In the data rows, the value 128 means zero.
Here are some points:
tensor([116, 210, 187, 148, 151, 136, 157, 134, 125, 125, 190, 074, 129,
        125, 199, 115])
tensor([099, 086, 000, 076, 150, 159, 084, 108, 167, 081, 137, 108, 174,
        139, 120, 125])
tensor([162, 144, 221, 105, 175, 096, 097, 118, 079, 111, 155, 083, 119,
        112, 138, 113])
tensor([075, 049, 182, 145, 186, 103, 153, 166, 135, 126, 197, 068, 166,
        176, 220, 142])
tensor([141, 121, 051, 138, 118, 153, 163, 066, 165, 142, 080, 152, 155,
        149, 084, 112])
tensor([135, 151, 209, 111, 136, 107, 158, 180, 091, 163, 126, 108, 122,
        102, 199, 185])
tensor([126, 098, 176, 172, 112, 124, 176, 132, 091, 161, 158, 151, 046,
        090, 123, 138])
tensor([079, 128, 083, 105, 177, 118, 120, 153, 079, 140, 102, 123, 192,
        111, 156, 112])
tensor([076, 103, 208, 082, 092, 089, 189, 166, 115, 115, 177, 053, 124,
        107, 203, 164])
tensor([141, 171, 144, 152, 098, 161, 083, 120, 161, 155, 119, 162, 127,
        139, 104, 132])
tensor([129, 118, 131, 174, 121, 102, 124, 116, 170, 144, 068, 154, 138,
        165, 066, 047])
tensor([100, 150, 049, 143, 105, 151, 086, 127, 129, 128, 137, 109, 135,
        141, 122, 115])
tensor([169, 162, 101, 092, 127, 125, 123, 123, 161, 156, 170, 081, 130,
        143, 155, 135])
tensor([136, 174, 155, 142, 156, 144, 145, 109, 094, 204, 135, 131, 043,
        079, 023, 158])
tensor([174, 114, 163, 117, 137, 080, 093, 168, 070, 104, 137, 127, 129,
        164, 112, 139])
tensor([169, 168, 157, 176, 095, 169, 109, 140, 101, 156, 133, 132, 083,
        175, 125, 143])
tensor([146, 156, 131, 114, 094, 157, 159, 093, 124, 104, 096, 102, 168,
        145, 086, 147])
tensor([148, 094, 131, 123, 122, 164, 152, 155, 157, 144, 091, 177, 099,
        094, 113, 134])
tensor([088, 110, 111, 122, 169, 140, 101, 131, 138, 146, 133, 150, 152,
        144, 095, 147])
tensor([135, 107, 149, 086, 168, 115, 136, 123, 116, 076, 085, 104, 148,
        090, 114, 124])
tensor([200, 156, 141, 187, 126, 175, 153, 129, 169, 192, 117, 130, 105,
        162, 063, 101])
tensor([147, 103, 162, 098, 103, 130, 095, 122, 111, 105, 096, 172, 120,
        115, 094, 117])
tensor([140, 124, 111, 163, 117, 150, 152, 142, 128, 137, 102, 177, 123,
        137, 117, 112])
tensor([113, 118, 131, 117, 138, 184, 118, 123, 159, 142, 094, 165, 100,
        106, 105, 141])
tensor([112, 183, 166, 135, 100, 139, 119, 114, 142, 171, 090, 121, 147,
        132, 142, 107])
tensor([157, 121, 160, 109, 080, 158, 094, 100, 128, 124, 107, 147, 120,
        153, 098, 143])
tensor([131, 120, 192, 140, 146, 153, 210, 135, 100, 179, 148, 101, 089,
        076, 162, 163])
tensor([144, 151, 124, 124, 142, 141, 131, 114, 165, 089, 168, 109, 146,
        080, 085, 127])
tensor([113, 135, 062, 180, 131, 134, 115, 091, 146, 110, 092, 145, 101,
        131, 117, 113])
tensor([145, 157, 178, 123, 100, 144, 160, 097, 140, 204, 134, 189, 090,
        115, 064, 161])
tensor([119, 124, 212, 092, 154, 142, 157, 183, 109, 064, 171, 023, 175,
        142, 192, 150])
tensor([040, 092, 111, 070, 243, 097, 111, 196, 118, 143, 148, 103, 165,
        075, 153, 139])
tensor([147, 099, 122, 165, 137, 123, 138, 133, 112, 169, 155, 130, 133,
        149, 065, 120])
tensor([113, 169, 169, 144, 158, 092, 139, 162, 094, 119, 127, 116, 167,
        116, 127, 159])
tensor([099, 222, 182, 129, 154, 074, 188, 105, 085, 100, 130, 131, 095,
        148, 162, 131])
tensor([100, 204, 196, 122, 133, 119, 126, 137, 189, 138, 115, 134, 120,
        153, 108, 120])
tensor([078, 133, 181, 148, 201, 094, 125, 135, 080, 161, 129, 126, 097,
        105, 101, 126])
tensor([136, 072, 077, 098, 190, 137, 136, 133, 138, 090, 119, 147, 115,
        178, 103, 144])
tensor([118, 124, 195, 112, 154, 088, 140, 133, 144, 109, 105, 128, 134,
        128, 149, 140])
tensor([109, 111, 092, 081, 161, 059, 069, 126, 128, 085, 210, 082, 178,
        108, 255, 142])
tensor([147, 098, 117, 169, 051, 135, 113, 099, 137, 145, 095, 164, 123,
        101, 063, 109])
tensor([154, 156, 151, 100, 086, 173, 184, 121, 108, 105, 124, 123, 129,
        142, 154, 128])
tensor([157, 109, 123, 125, 174, 130, 122, 126, 106, 155, 115, 106, 110,
        139, 108, 093])
tensor([152, 163, 080, 137, 098, 156, 116, 114, 117, 154, 117, 147, 155,
        115, 098, 111])
tensor([092, 112, 115, 097, 179, 090, 093, 117, 136, 124, 103, 025, 160,
        155, 111, 130])
tensor([065, 111, 082, 132, 158, 128, 093, 112, 085, 134, 172, 097, 098,
        097, 196, 094])
tensor([139, 107, 124, 163, 120, 109, 132, 075, 134, 169, 141, 142, 150,
        088, 104, 092])
tensor([155, 155, 120, 120, 159, 131, 161, 098, 136, 139, 158, 115, 110,
        130, 116, 093])
tensor([103, 111, 102, 129, 147, 101, 072, 095, 152, 103, 117, 125, 146,
        165, 155, 103])
tensor([135, 158, 196, 171, 180, 090, 169, 139, 141, 134, 107, 139, 118,
        127, 109, 136])
tensor([147, 095, 213, 103, 165, 088, 079, 163, 065, 068, 214, 072, 167,
        152, 220, 139])
tensor([152, 101, 141, 159, 117, 156, 138, 156, 178, 102, 086, 134, 123,
        157, 051, 071])
12 more points follow, each with its number after it:
tensor([156, 087, 091, 147, 136, 138, 158, 142, 168, 148, 052, 193, 099,
        111, 090, 093]) 0
tensor([108, 100, 122, 094, 130, 092, 116, 111, 084, 130, 063, 134, 103,
        087, 022, 119]) 1
tensor([177, 139, 090, 171, 074, 129, 213, 103, 140, 170, 106, 155, 125,
        123, 059, 127]) 2
tensor([166, 166, 151, 114, 153, 078, 140, 150, 085, 176, 150, 122, 098,
        090, 079, 169]) 3
tensor([144, 146, 064, 146, 146, 100, 139, 114, 139, 125, 111, 174, 148,
        101, 111, 090]) 4
tensor([079, 095, 081, 099, 228, 112, 076, 118, 083, 121, 178, 092, 199,
        053, 163, 123]) 5
tensor([124, 124, 104, 120, 102, 070, 084, 100, 094, 094, 065, 132, 131,
        176, 135, 100]) 6
tensor([134, 123, 119, 124, 150, 141, 115, 106, 153, 123, 178, 085, 183,
        120, 203, 174]) 7
tensor([123, 123, 141, 100, 190, 108, 101, 170, 123, 114, 123, 103, 150,
        132, 153, 110]) 8
tensor([068, 130, 088, 119, 178, 125, 092, 124, 088, 087, 172, 030, 176,
        137, 162, 162]) 9
tensor([155, 128, 207, 139, 103, 153, 133, 077, 174, 155, 112, 127, 114,
        148, 126, 172]) 10
tensor([163, 143, 099, 167, 123, 163, 085, 120, 112, 115, 084, 125, 139,
        088, 069, 092]) 11
Which three of these numbered points are nearest to each point below, ignoring the 2 directions in which the first points spread most? Their numbers follow each, nearest first.
tensor([111, 181, 061, 149, 097, 129, 159, 134, 164, 132, 069, 162, 110,
        117, 109, 099]) > 4 2 8
tensor([104, 109, 093, 104, 139, 113, 138, 140, 166, 097, 090, 171, 138,
        152, 159, 130]) > 0 8 4
tensor([148, 119, 118, 160, 096, 111, 082, 128, 130, 106, 056, 162, 135,
        195, 140, 098]) > 6 8 10
tensor([171, 200, 235, 167, 117, 166, 129, 077, 127, 148, 166, 124, 121,
        120, 142, 159]) > 7 10 9
tensor([164, 159, 043, 117, 122, 110, 119, 130, 169, 184, 083, 139, 114,
        116, 077, 145]) > 3 8 4
tensor([130, 115, 185, 134, 193, 126, 128, 093, 053, 245, 171, 144, 111,
        063, 127, 183]) > 5 3 7
tensor([078, 150, 092, 181, 119, 162, 148, 139, 125, 150, 086, 166, 086,
        153, 038, 189]) > 9 8 3
tensor([133, 137, 121, 122, 119, 155, 111, 138, 141, 125, 090, 153, 106,
        156, 067, 111]) > 8 11 9
tensor([158, 136, 155, 073, 160, 108, 102, 177, 131, 066, 145, 094, 146,
        151, 134, 099]) > 8 11 4
tensor([170, 074, 169, 072, 125, 119, 153, 176, 152, 164, 143, 099, 077,
        090, 152, 164]) > 0 8 3
tensor([109, 172, 204, 201, 140, 124, 158, 153, 085, 218, 172, 167, 094,
        063, 091, 206]) > 5 3 9
tensor([081, 172, 222, 122, 226, 075, 192, 157, 109, 192, 163, 083, 114,
        047, 146, 183]) > 5 3 4
tensor([133, 112, 127, 132, 120, 162, 120, 126, 122, 174, 089, 157, 122,
        148, 080, 134]) > 8 9 0
tensor([145, 197, 186, 159, 139, 107, 095, 108, 109, 116, 085, 175, 075,
        187, 153, 145]) > 6 8 10
tensor([143, 060, 082, 091, 183, 165, 116, 142, 131, 097, 087, 150, 128,
        129, 136, 086]) > 0 8 4
tensor([134, 164, 188, 093, 118, 046, 123, 191, 090, 203, 170, 142, 099,
        095, 154, 154]) > 3 4 8
tensor([173, 133, 100, 139, 156, 148, 148, 142, 128, 146, 121, 123, 081,
        145, 080, 105]) > 8 3 0
tensor([102, 161, 068, 102, 131, 143, 109, 146, 082, 087, 108, 078, 187,
        162, 175, 151]) > 9 11 8
tensor([141, 144, 114, 136, 161, 159, 163, 160, 143, 130, 116, 141, 127,
        131, 079, 120]) > 8 4 0
tensor([099, 136, 186, 057, 153, 103, 079, 169, 109, 139, 206, 069, 158,
        121, 187, 105]) > 8 11 3
tensor([158, 102, 096, 069, 153, 152, 216, 096, 128, 131, 117, 124, 151,
        140, 094, 116]) > 2 0 4
tensor([078, 121, 106, 115, 112, 157, 154, 113, 110, 203, 085, 172, 121,
        067, 056, 114]) > 5 1 8
tensor([138, 137, 164, 122, 157, 100, 164, 150, 206, 109, 098, 136, 141,
        137, 184, 114]) > 0 8 4
tensor([083, 133, 232, 119, 212, 100, 147, 176, 103, 081, 156, 100, 118,
        138, 202, 103]) > 8 0 4
tensor([082, 100, 165, 166, 133, 089, 114, 108, 070, 213, 137, 115, 138,
        093, 097, 180]) > 5 9 3
tensor([170, 179, 145, 179, 130, 160, 164, 171, 114, 212, 131, 147, 112,
        152, 087, 107]) > 8 4 9
tensor([139, 129, 058, 128, 106, 114, 099, 110, 113, 126, 095, 178, 142,
        116, 141, 141]) > 4 6 8
tensor([187, 188, 187, 075, 124, 109, 133, 100, 098, 129, 191, 096, 115,
        114, 189, 142]) > 7 4 10
tensor([154, 130, 099, 152, 091, 133, 166, 102, 161, 195, 099, 163, 135,
        140, 083, 127]) > 2 7 4
tensor([125, 106, 101, 128, 129, 154, 118, 222, 130, 097, 108, 127, 122,
        179, 079, 137]) > 8 0 11
tensor([106, 074, 045, 104, 100, 137, 125, 145, 143, 123, 134, 096, 181,
        135, 132, 166]) > 2 7 9
tensor([151, 067, 134, 120, 102, 097, 158, 123, 110, 092, 197, 101, 129,
        116, 204, 146]) > 2 7 4
tensor([136, 135, 139, 155, 104, 157, 144, 138, 137, 155, 090, 165, 097,
        138, 084, 097]) > 8 0 4
tensor([134, 159, 143, 085, 137, 094, 106, 128, 121, 141, 179, 101, 159,
        106, 130, 174]) > 3 7 9
tensor([114, 140, 102, 082, 107, 095, 133, 136, 104, 080, 077, 087, 108,
        121, 142, 114]) > 6 8 1
tensor([171, 163, 117, 153, 103, 079, 179, 095, 123, 207, 131, 154, 105,
        079, 121, 092]) > 4 2 3
tensor([140, 095, 098, 112, 096, 153, 077, 112, 195, 124, 076, 175, 150,
        137, 118, 129]) > 10 8 7
tensor([162, 150, 191, 119, 152, 103, 142, 115, 160, 127, 141, 109, 125,
        132, 135, 102]) > 8 4 10
tensor([136, 115, 096, 120, 076, 123, 096, 121, 132, 109, 075, 119, 139,
        146, 111, 112]) > 6 8 11
tensor([098, 122, 102, 124, 120, 153, 160, 134, 187, 131, 088, 145, 062,
        109, 075, 120]) > 0 8 4
tensor([057, 155, 188, 171, 148, 136, 116, 127, 127, 195, 169, 133, 091,
        129, 103, 142]) > 9 8 5
tensor([103, 087, 141, 114, 110, 103, 156, 093, 161, 122, 088, 164, 115,
        103, 117, 153]) > 0 10 4
tensor([172, 163, 255, 115, 162, 037, 122, 134, 077, 108, 146, 076, 172,
        120, 245, 146]) > 6 4 8
tensor([116, 047, 052, 131, 092, 126, 125, 106, 043, 079, 142, 128, 128,
        162, 177, 086]) > 6 2 4
tensor([158, 156, 133, 140, 139, 149, 118, 117, 157, 103, 127, 146, 112,
        159, 123, 116]) > 8 10 7
tensor([132, 120, 120, 123, 113, 144, 115, 128, 138, 098, 129, 127, 110,
        151, 065, 107]) > 8 9 11
tensor([091, 168, 070, 124, 105, 091, 116, 077, 153, 093, 119, 107, 151,
        125, 132, 074]) > 4 6 2
tensor([131, 076, 109, 114, 179, 172, 089, 090, 105, 145, 158, 118, 163,
        104, 198, 141]) > 7 5 10
tensor([160, 103, 176, 151, 135, 118, 130, 112, 176, 119, 101, 140, 085,
        143, 180, 151]) > 10 0 7
tensor([079, 104, 091, 144, 123, 157, 163, 098, 112, 092, 075, 163, 109,
        090, 132, 108]) > 0 4 11
tensor([156, 118, 077, 132, 076, 142, 146, 146, 139, 117, 132, 156, 097,
        104, 117, 157]) > 2 4 7
tensor([181, 169, 122, 121, 137, 071, 071, 104, 121, 176, 104, 117, 123,
        157, 178, 105]) > 6 8 4
tensor([123, 064, 222, 084, 202, 012, 134, 186, 045, 099, 215, 038, 131,
        124, 255, 188]) > 3 8 0
tensor([145, 143, 189, 109, 127, 110, 124, 137, 138, 116, 074, 105, 092,
        183, 162, 111]) > 6 8 10
tensor([160, 145, 084, 166, 129, 170, 156, 148, 136, 145, 142, 183, 121,
        132, 106, 105]) > 4 8 2
tensor([070, 128, 105, 103, 164, 131, 128, 196, 134, 137, 161, 094, 181,
        103, 119, 107]) > 8 4 9
tensor([173, 121, 109, 182, 104, 169, 124, 157, 078, 109, 147, 124, 121,
        131, 102, 134]) > 11 9 2
tensor([137, 102, 037, 171, 107, 168, 075, 118, 145, 097, 135, 110, 134,
        139, 154, 125]) > 7 9 11
tensor([159, 087, 115, 143, 103, 113, 094, 122, 129, 120, 103, 119, 184,
        115, 105, 109]) > 11 8 2
tensor([089, 039, 136, 104, 119, 176, 055, 121, 137, 105, 117, 133, 150,
        138, 128, 124]) > 10 8 11
